Each path below is one point turned by a fixed rotation once a step. After each direction that follows a path, write how fast that rotation turns it, in degrees each step (0 if it stays still).
Each turn is a multiple of 5 degrees from 10 to 175, or 0.
Each row of a path follows its step; steps can be skipped.
Path 1:
step 1: [ -7.2  10.9  -4.7   3.7  21.7  24.1  14.0   8.9   6.1  12.3 -15.2  -2.2
  27.8   6.1  10.4 -18.9 -19.9  13.5  23.8   9.2  14.9 -32.7  29.7  13.2
  -4.8   9.9  16.5   4.1  19.1  11.6  13.4  23.4  31.4 -11.8  18.5 -10.1
  29.2  -4.4  -4.6  23.5   5.3 -33.4 -15.0   3.2 -15.9  20.2   4.1  -4.7
 -14.3  -6.4  10.9 -27.1   3.7 -26.1 -32.5  10.3  19.9 -22.2 -28.2  -2.8
  -4.0  -3.4 -42.6]
step 14: [ 13.8  12.4  -0.5 -30.3  25.9 -14.4 -16.9  -6.7   9.5  20.1   0.2  -1.8
 -14.8  10.7  -3.7 -24.5 -16.0   1.2 -17.3  -4.1  -0.3 -20.7  29.8  20.8
   3.1   3.0  43.9   8.2  23.7 -19.2  -4.5   4.7  34.9 -36.9  33.1 -26.0
  -6.5 -15.2  -2.2  12.5  -9.4  -3.5 -18.1 -36.6  10.9   4.7  -9.1   1.8
 -15.0  -7.0   6.5  -2.6  -9.0   8.5 -38.7   3.6  15.1  -8.5 -16.3  -0.9
  -9.8  11.2 -37.3]
step 22: [-28.6   5.4  -7.7   0.1  22.7   9.9 -15.2  11.7  12.3  15.2   7.1  33.0
  -9.0   0.8 -16.8   8.1  14.6   3.4  -6.8  -4.2  16.4 -21.9  46.4 -17.1
 -18.6  -1.7  15.9  27.1   8.9   2.3 -11.2  14.2  41.2   0.3  -4.6  -3.0
  -5.1  -8.0  18.8 -11.3   4.3  -0.6  -6.9 -15.8  -2.5   5.6  -1.2  21.2
  36.6 -13.8   0.7 -35.6  13.0 -21.0 -16.5   5.7 -18.4  39.0 -33.3  -2.9
  13.4  17.9 -29.6]
step 24: [  3.7  25.9   7.8  -4.5  -7.9 -14.8  16.6  -5.6  16.1  -8.3  28.1  14.8
 -12.0   4.3   7.7  22.3  11.2 -12.8  -7.6  -9.2  -3.9  -5.7  17.9 -19.9
  -0.1  -5.3 -21.1  18.0  16.4  31.4  23.0  -5.7  12.4  -4.5  -5.1 -43.1
  -2.4 -23.8 -12.2  25.5  28.0 -30.4 -16.5 -17.2 -27.0 -12.0  -2.3 -29.9
  12.2 -29.1 -28.6 -14.9   7.5  -7.0 -28.0  17.6  15.1  18.6 -13.7  32.6
  -6.2  22.3 -13.8]
step 25: [ -6.8  31.9 -28.0 -24.6 -23.8 -12.0 -21.8 -43.4   8.2 -13.0   1.1  16.8
   3.0 -19.2 -28.7 -28.2  33.7  -3.9  -2.3  -9.4   0.9 -19.7   8.1 -33.4
  24.6   0.5  13.3   7.5  -2.7   2.6  -0.7 -16.8  13.2  -4.6   8.4 -10.2
  -8.1 -31.2  12.3  23.5   1.4 -11.4  -3.9  11.1 -16.3 -13.7  15.9  -2.9
  19.4   4.6   4.8 -16.4  20.7 -17.9 -21.0 -36.0  15.7  17.0  15.7   0.4
  -5.9  27.7 -18.0]
step 26: [ -8.9  12.0 -28.8  -6.1  11.3  16.5 -13.1  12.4 -12.5  19.0  -0.2  28.5
  10.8  19.1   1.2   1.0   2.2  12.3   7.2 -17.9  41.2 -19.0  28.3  -7.4
  20.9   0.4  23.3   9.4   3.6  10.3  -1.9  -9.7  33.5  20.7   7.9 -30.3
   4.3  -9.8 -17.7  12.6 -10.9 -24.6 -30.6  -0.3 -14.1  -9.1  25.0   9.3
   7.8  20.8  -3.8 -44.7  17.4 -18.6 -36.3   7.9   9.0  -4.6 -23.6   8.7
  25.2  -0.5   6.2]
step 30: [  0.8   5.4 -14.5   1.2  -3.4  -5.2 -31.1 -15.6   5.2  -2.2  17.1   1.2
 -15.0  18.6   5.7 -31.5  13.8 -19.9 -11.0  -8.6  28.7 -27.5  39.1   0.8
  26.7   8.9  33.2   6.3   5.4  17.5 -26.3   3.9  13.4  16.6  32.4 -35.9
  -2.3 -11.3  -8.0  -3.9   8.5  -6.7 -29.5 -12.7 -14.2   3.9  10.1  10.7
  -5.3   3.2  36.8 -27.2   8.3  20.3  -2.1 -12.8  27.0  -1.9   5.7 -22.6
  23.2  15.3 -21.6]
Directions:
[  0.6   8.7   7.6   3.6  -2.9  -2.4   1.3   3.8  -3.0  -4.4  -5.3   1.2
   5.2   1.1  -2.6  -1.5  -4.2  -4.0  -5.9  -1.4   3.6   0.9   5.1   0.9
  -3.8  -6.2  -4.8   5.5  -0.2  -1.5  -0.1   0.5  -2.9  -2.2 -11.1   8.1
  -6.7  -6.7   5.5  -3.0  -6.4   0.0   5.6  -6.3   0.9   1.5  -4.7  -3.1
   2.1   3.7  -3.6  -1.6   8.5   2.9  -2.0  -3.9   1.5   4.9  -1.1   0.7
   6.5   2.2   0.7] | 160
[-7.1  1.3 -1.7  8.0  0.9  1.2  1.1  4.1  1.3  4.7  7.5  0.5  0.5  6.4
  6.4 -5.7  9.2  8.1 -3.6 -0.6 -3.6 -6.4 -6.0  2.6 -4.0 -7.5  2.0  2.1
  0.4  0.8  6.7  6.5  3.8  7.6 -7.3 -3.3 -3.4  1.8 -2.4 -2.3  4.0 -3.5
  1.8 -1.5  1.4  0.4 -0.4  1.5 -3.0 -3.6  4.2 -1.5  3.9  7.1 -2.8  5.1
  2.4  0.9 -6.1  4.9  1.2  0.3  1.6] | 170
[ -1.9  -3.2  -2.2  -3.4   1.4  -2.5   6.6   7.0   2.4   4.2   1.5  -1.1
  -5.8  -2.8  -6.3  -3.2   2.4  -4.8  -1.7  -5.3   9.0   0.4   0.8  -0.6
  -1.3   3.8   7.4  -0.2  -6.4  -3.9   4.4   0.5 -13.8  -0.6   4.7   0.3
  -1.1   0.8  -0.8  -3.0   1.6  -1.8   0.7  -3.7  -2.6  -6.6  -4.0   1.2
  -7.0  -3.5  -0.8   1.3   4.5   8.5  -6.0  -6.5   0.3  -6.4  -1.2  -2.1
   1.1  -6.7  -0.2] | 20
[-9.4 -5.1  6.0 -8.3  5.7 -4.3  2.9  2.6  0.4 -7.8  4.6 -1.6 -2.4  3.9
 -6.8  4.7 -1.4 -0.6  0.3  0.4 -2.8 -1.1 -2.4  4.1 -2.3  4.8 -1.4 -2.7
 -1.9  4.5 -2.1 -0.3 -4.7  2.0 -6.4 -0.8 -1.7 -8.2 -2.3  2.4 -4.6 -1.5
 -0.4  2.1  4.3  4.4 -1.1 -3.6  3.3 -7.9  5.5  4.6 -2.7 -3.3 -5.9  2.8
  8.3 -1.0  5.6  6.0 -4.1  1.9  6.8] | 85
[ 3.2  2.3  5.2  1.5 11.6  0.8  3.1  5.6 -7.6 -0.6  6.3  2.7  0.3  0.5
  3.1  7.2  0.3  2.3  3.5 -0.7  3.7 -2.6  5.0  2.3  5.8  3.5 -1.6  9.8
 -2.4  2.8 -1.4 -0.9 -0.4  1.7  0.5 -0.2  6.0  6.6 -4.1 -3.0  2.3 -0.2
 -2.7  9.1 -5.2 -0.8 -3.8 -9.0  8.0 -1.8 -6.3 -1.0  7.6  2.3  1.5  3.6
 -3.4 -0.2 -0.2  3.6  3.2 -3.9 -0.2] | 160
[  2.0  -4.7  -4.0  -1.3  -1.4   2.1  -1.2  -1.4  -0.4  -2.8  -3.9   4.5
   5.3   1.1  -3.5 -10.5   6.2   0.9  -1.6   2.5   0.2   1.5   9.9   0.6
   0.1  -9.2  -4.6  -5.6  -2.2   5.0   3.2  -5.0  -6.1   8.2  -5.9  -3.3
   3.4   0.2  -4.4   3.4  -2.9   1.2  -5.5   3.5  -6.6  -3.8  -1.2  -2.9
   6.9  -2.3  -1.9   2.3  -0.8   7.2   3.2  -1.1   1.4  -2.4   4.3  -7.0
  -6.2   5.3  -1.2] | 80
[  5.6  -4.1   1.6  -0.7   5.5  -2.3  -3.8   1.6  -2.3  -9.4  -4.7  -0.6
   1.2  -1.0  -0.3  -0.4  -2.3  -1.6   2.5  -1.2  -4.8   3.5   3.2   1.8
  -1.1  -0.8  -2.2  -1.5   2.1  -1.7  -2.4   1.6  -1.7   2.2  -1.8  -0.4
  -3.5   4.6  -2.3  -2.9   1.9  -4.7  -5.4   5.8  -1.3   7.6  -3.7   8.7
 -13.3  -1.6   9.9   2.8   8.9   0.8   5.7   1.5   3.6  -3.2  -1.4   1.6
   4.7   0.2 -11.0] | 25
